In the data rows, 128 means zero.
Some points:
[140 110 188  54 172 210 110 174  99 162 113 190 156 174 178 105 154 177
  93  96  64 146 157 179 105 163 161 153  66  97 115 182 140  97 226 137
 144 108 105 142 206 175 143 117 182 143 140 153]
[127 130 106 134 133 103 107 148 146 116  98 131  57 117 155 102 197  79
 149 116 181 141 157 118 156 119 132 143  77  73  58  48 145 152  96 107
 117 123  89  87 154 150 106 137 178  29 132  58]
[132  53 136  76  34  64 155 161  65  79 146  87  78 139 172  75  45 147
 157 121 118  84 134 149  56  96 105 232 139  96 110 149  91 194 135  67
 255 145 104 117 114 110 170 172  94 125 175 118]
[163 132 131 168  77  77 101 127 127 122 148 151 195  79 154 200 124 165
 122  90 143 193 129 144 162 190  87 120 122 218 182 138  89 147 213  93
  96 134  35 149 138  56 145 120 144 133 204  50]
[129  95 112  68 123  91 182  97 113 148 138 167 178 110 165 131 131 116
 194 130 162 121 173 147 119 188 154 105 171 141 178 142  89 150 133 131
  89 113 209 142  99 134 159 115 120 133  84  62]
[ 82 216 199  91 208 145 133  91 195 130  76 124 144 174 121 168  95  84
 158 110 186 156 147 159  88 115 165 131 202 127 128 100  97 162 101 131
 128  99  71 122 117 142 125 110  27  73 198 136]
[ 84  79 155 110 137 166 129 135 131 175 123 115 100 129 126 115 148 108
  86 198 133  87  81  76 136 120 148 116  78 160 170 133  95  63  65 117
 167 138 111 186 159  89 128  90  97 118 117  53]
[141 203 156 135 115  89  73  88 121 141 110 164  60 128 108  45 141 130
  98  59 142 105 146 110  94 121  81 164 101 149 129 140 133 163 101 205
  86 101  88 167  61  82 141  68  98 216  92  98]
[144 129 151 144 134  97 160 109 183 141 126  92 150 156  92 121  94 116
 162  49 105 151  88  94  58 167  54  87  70  71 117 130 164 107 199  87
 148  33 183 199 166 127 104 167  80 119 130 123]
[205 163  84  87 107 133 118 119 140 110  93  77 193 243 129  81 154 107
 162 105 155 133  61  46 135 174 100 199 147 241 207  36 123 122 185 142
 210 197 111 129 112 171 162 159 201 101  80 183]
[140 163 167 114 105  41  58 173 106 220  94  89 189  74  83 134 116 197
 137 118 106 214 175 119 175  33 144 133  90  51 177 138 153 126 124 149
 173 136 130 119 149 134 187 128 157 126  73 128]
[165 126 168 158  29 155 173 118 179  82 196 248 164 133  60 179 119 135
 124 114 174 208 158  79  89 147 178 176  50 114  80  62  96 104  95 163
 192 173 211 112 127 113 169  68 149 162 182 151]
[110  69 148 189 131 110 175 150 119 152 129 114  98 183 115 185 163 173
 118 170 113 138 105 119  80  89 190 147 141 151 107  66 146 186 137  40
  62  52  87 107 163 105 131  55 167 127  71 123]
[149 121  55 163  84 123 143  59 103 189 219 170 177 199 218 129 150 116
  99 123 130  84 132 166  83  39  20 139 164  64 166 118 101 152 103 189
 169 134 112 160 146 144 173 107 157  13 131 151]
[115 125  90 127  58 142 185 207 131 176 142  81 152  89 142 143 168 145
 129 168 229 142 138 126 104 188 138 194 132 146 118 178 200  87  65 153
 101  55  66 104  84 214  83 119 102 140 116 168]
[154  91 103  83 111 162  90  86 204  93 148 107  78 140 141 113  84 234
 134 113 103 172 141 135 159 158 138 142 107 107 152 137 160 137  96 126
  70 173 144 140 107 108  96 123 129  83 119 142]
[153  86 192 154 112 115 137 124 108 118 180 119 106 146  82  62 192 134
 157 144  89 107 134 129 161 103 168 154 163 189  90 180 105 150 128 151
  72 185 118 185 189 166  89  83  50 100 162 127]
[104 111 143 129 113 190 105 131 163 191  99 134  91 104 150 164 125 119
 214 145 149  81 158 163 169 119 126  89  92 160  97 130  82 114 138  99
 188 147 147  50  86  79  57  85 110 174  67 203]
[138 146 110 143 133 155 192 118 129 125  96 149 125  41 166 153 120 108
 138  86 112 140 128 123 103  35 182 139  89 187 115 136 109 100  89 100
 108 137  92 175 125 141 159 192 108 106  84 148]
[103 109 181 165 116 153 238  70 139 162  78 106  80 149 122 166 200 151
 143 134  83 110 134 128 184 157 100 119 148 106 116 116 143 185 100 178
 151 127  97 145 106 123 134 201 177 192 152 131]
[128 134 160  93 167  78  91 134 118  32 155 100 160 157 163 166 132 158
 141 147 120 140 145 114 160 144  47 104 105 112  92 118  66 113  50  68
 125 115 135 206 124 185 140 130 155 204 134 152]
[163 111 143  75 157  90 117  85 138 169 155  56 105 120  67 165 166  50
  78 106 121  61 107 189  72 104 167 135  86 155 155 181 138 113 103  81
  90 124 146  61  97 107 134 126 194 126 188 129]
[144 162  99  68 165 130 227 132 122  46 108 122 185  91  67 172 109 141
 101 137 121  88 118 117 174  55  86 133 143 121  67 205 116 108 171 142
 154 135  77 126  73 142  58  18 125  90 110  86]
[192 146 198 128 129 116 169 184 116 139 142 146  87 113 119 118  64 144
  79 196 139 128 136 121 108 130  94  79 135 114 183  95  92 133 143 130
  83 159 130 104  93 147  98 177 149 120 141 128]
[125 156 120 108 114 184  94 175 166 165 136 168 106 113  96 143 149 164
 179 188 100  65 144  80 112 111  37 175 147 139  96 126 163 124 189  93
  80 138 180 115 115 135 251 155  97 130 175 113]
[ 75 116 178  73  79 203  77 111  94 115 206 108 142  88 162 139  97  47
 134 114 133 125 112  74 142  82 155 119 170  98 127  72 209 131 190 143
 109 152 122 184 129 122 103 154 161 169 152 103]
[156 158 171 107  33 156 167 170 143  38 139  85 190 104 117  88 126  95
 122 102 102 110 116 158 140 168  95 141 162  75 137 111  78  62 110 147
  73 116 109  57 243  23 183 139 127 151  53 147]
[152 157  61 100  70 159 105  69 116 157  97 114 121  95  93  70 153 130
 107 223 164 134 164 118  98 150 158  52 125 135  83 135  71 227 148 123
 142  93 134 185 189 131 102 146 125 122 106 133]
[112  66 114 215 128 174 127 109 143 178 106 116  70 130  56 163  67  51
 116  62 114 150 159  52 147 172  96 137 178  51 127 207  80 134 135  58
 116 135  91  99 115 221 148  84  88 118  82 121]
[111 101  79 183 130  91  63 145 192  93  87 106 164 112 159  91 155  88
 117 201  93 151 103 174  79 132 167 126 154  65 114 123 116 114 149 145
 125 144 119 139  75 124 109 110 129 200 155 120]
[ 75  84  97  93 135 100 132 181 136 111  99 170 106  98 124 139 189 137
  64  79 164 143  72 134 122 125  84 102 145 125 142 101 101 159 138 114
 119 170 166 132 148 114 111 161 112 135 125 157]
[120 127 112 191 178 157 123 105 193 139 158 141 204 178  98  92  81 158
  85 112 181  69 157 179 139  92 149 123 138 153 100 135 189 153  79  55
 151 157 121  98 177 173 106 212 105 187  83  47]
[144 166 111 110  79  62  89 127 100  99 137 131  92 155 166 222  72 142
 177 110  95  82  19 123 133 149 202  92  56 119  90 130  88 117 166 222
 100 117 114  79 165 225 160 153  83 159 120 104]
[137  71 135 152 136 144 112 138  97 149 109 115 155 171 136  95 100 118
  85 145 133 184  83 119 192 136 128  63 137 173  70 160 139 137  98 161
 153  95 129  76  79 108 194 120  92 104 149 139]
[ 95 124  67 130 146 125 154 118  46 113 160 139 111 173  88 150 136 152
 100 142 118 167 164 176 167 151  99 151  74  97 154  45 135  47 173 127
 107 155 140 105  98  92 128 159  14 154  98 122]
[173  44 184 173 143 181  66 125 117  51  88  78 108  68  75 199 129  97
 107 111 130 124 215 211 102 112  76 143 156 226 133  97 162 130 116 202
 174  49 154 167 106 194 128 139 126  77 111 119]
[200 193 111 139 204 168 108 167  61 109 198 139 110  42 136 178 147 151
 205 136  97 190  21 126  60 192  92 106 158 104 130 142 205 190  75 135
 197 188 129 129 149  96 123 119  81 139  98 122]
[ 71 166  95 162 125 148 149 166 115  74 172  75  78 152 156 122 150 177
 123  81 172 156 201 102  44 134 133  31 125 157 151 163 142  93 173 147
 160 196 140 112 145 124 167  84 180 151 148  79]
[ 36 216 197 152  58 109 127  82 126  99 197 175 101 121 110 119 158 105
  98 164  58 133 110 190 163 181 129 120 116 172 104 173 158 135 125  63
 201  92 130  84  77 158 118 136 142  51  68 114]
[ 81  88 148 171 170  87 124  22 116  73  66 136 171  37 122  94  84 141
 146 205 162  59 144  84  97 200 115 132  89 111 156 107 230 114 153 125
 119 155 108  30 192 132 165 101 123  91 153 208]
[140 194 116 142 183  89 132 127 125 133 180  61 131 104 233 150 141 156
  41 105  93 122 193  31 177 136 156 207 134 139 102 149  95 153 132 148
 145  84 220  63 164  78  89 147 109 141 170 151]
[114 100 120 129 163  71  81 172 100 128 200 166 161 145  59 131 110 169
 137  94 103  71 138  81  85 184 177 108 183 100  65 104 101  60 105 162
 127 131  89 154  71  65 110 207 167  51 105 200]
[110 124  88 132 144  82 118 157 140  79 137 209 112 187 123 132  77  63
 188 175 138 156 131 102 150  71  93 174 115 145 176 213 173 167 130 176
 125  90 128 151 191  65 115 144 158 110 131 177]
[ 90 153 112 181 149 159 125 120 105 127 156 118  79  81 103  62  77 155
 160 109 193 151  44 197 173 113 149 202 157 111 155 112  71  92 151 159
 127  89 185 140 153 159 138 139 204 147 181 121]
[255 118  91 129  86 110 126 110 111  79 123 197  54 146 159 125 163 122
 138 102 146  86 126 116 189 133 193  92 215  83 192 120 193  37 110  40
 207  88 112 146 173 120 166 129 105 157 168 174]
[127 150 122 135  47 171  87 119  51 115  93 163 221 149 108 109 162 170
 188  82  39 141 106  81  75  76 108 110 111 116 170 131 102 108  68 124
 116  98 190  56 129 125  28 169 131 127 204  76]
[146 177  96 143 112 108 136 163  78 150  50 140 141 122 165 130  43 122
 101 115  60  92 151 159 138 198 137 132 146 142  86  73 159 105 106 104
 118 161 180 192 126 108 114  87 167 113 165 103]
These points spread out most along one direction. For each point below, how far along it does it lie, from 0 to 99? 50 is the average, and the first point above lies past it. One standard deviation of the points above along it is 16.
[144 129 151 144 134  97 160 109 183 141 126  92 150 156  92 121  94 116
 162  49 105 151  88  94  58 167  54  87  70  71 117 130 164 107 199  87
 148  33 183 199 166 127 104 167  80 119 130 123] 57
[163 132 131 168  77  77 101 127 127 122 148 151 195  79 154 200 124 165
 122  90 143 193 129 144 162 190  87 120 122 218 182 138  89 147 213  93
  96 134  35 149 138  56 145 120 144 133 204  50] 64
[163 111 143  75 157  90 117  85 138 169 155  56 105 120  67 165 166  50
  78 106 121  61 107 189  72 104 167 135  86 155 155 181 138 113 103  81
  90 124 146  61  97 107 134 126 194 126 188 129] 32
[ 36 216 197 152  58 109 127  82 126  99 197 175 101 121 110 119 158 105
  98 164  58 133 110 190 163 181 129 120 116 172 104 173 158 135 125  63
 201  92 130  84  77 158 118 136 142  51  68 114] 33
[255 118  91 129  86 110 126 110 111  79 123 197  54 146 159 125 163 122
 138 102 146  86 126 116 189 133 193  92 215  83 192 120 193  37 110  40
 207  88 112 146 173 120 166 129 105 157 168 174] 68
[200 193 111 139 204 168 108 167  61 109 198 139 110  42 136 178 147 151
 205 136  97 190  21 126  60 192  92 106 158 104 130 142 205 190  75 135
 197 188 129 129 149  96 123 119  81 139  98 122] 65
[114 100 120 129 163  71  81 172 100 128 200 166 161 145  59 131 110 169
 137  94 103  71 138  81  85 184 177 108 183 100  65 104 101  60 105 162
 127 131  89 154  71  65 110 207 167  51 105 200] 62
[153  86 192 154 112 115 137 124 108 118 180 119 106 146  82  62 192 134
 157 144  89 107 134 129 161 103 168 154 163 189  90 180 105 150 128 151
  72 185 118 185 189 166  89  83  50 100 162 127] 35
[125 156 120 108 114 184  94 175 166 165 136 168 106 113  96 143 149 164
 179 188 100  65 144  80 112 111  37 175 147 139  96 126 163 124 189  93
  80 138 180 115 115 135 251 155  97 130 175 113] 56
[115 125  90 127  58 142 185 207 131 176 142  81 152  89 142 143 168 145
 129 168 229 142 138 126 104 188 138 194 132 146 118 178 200  87  65 153
 101  55  66 104  84 214  83 119 102 140 116 168] 27
[ 75  84  97  93 135 100 132 181 136 111  99 170 106  98 124 139 189 137
  64  79 164 143  72 134 122 125  84 102 145 125 142 101 101 159 138 114
 119 170 166 132 148 114 111 161 112 135 125 157] 54
[ 71 166  95 162 125 148 149 166 115  74 172  75  78 152 156 122 150 177
 123  81 172 156 201 102  44 134 133  31 125 157 151 163 142  93 173 147
 160 196 140 112 145 124 167  84 180 151 148  79] 58
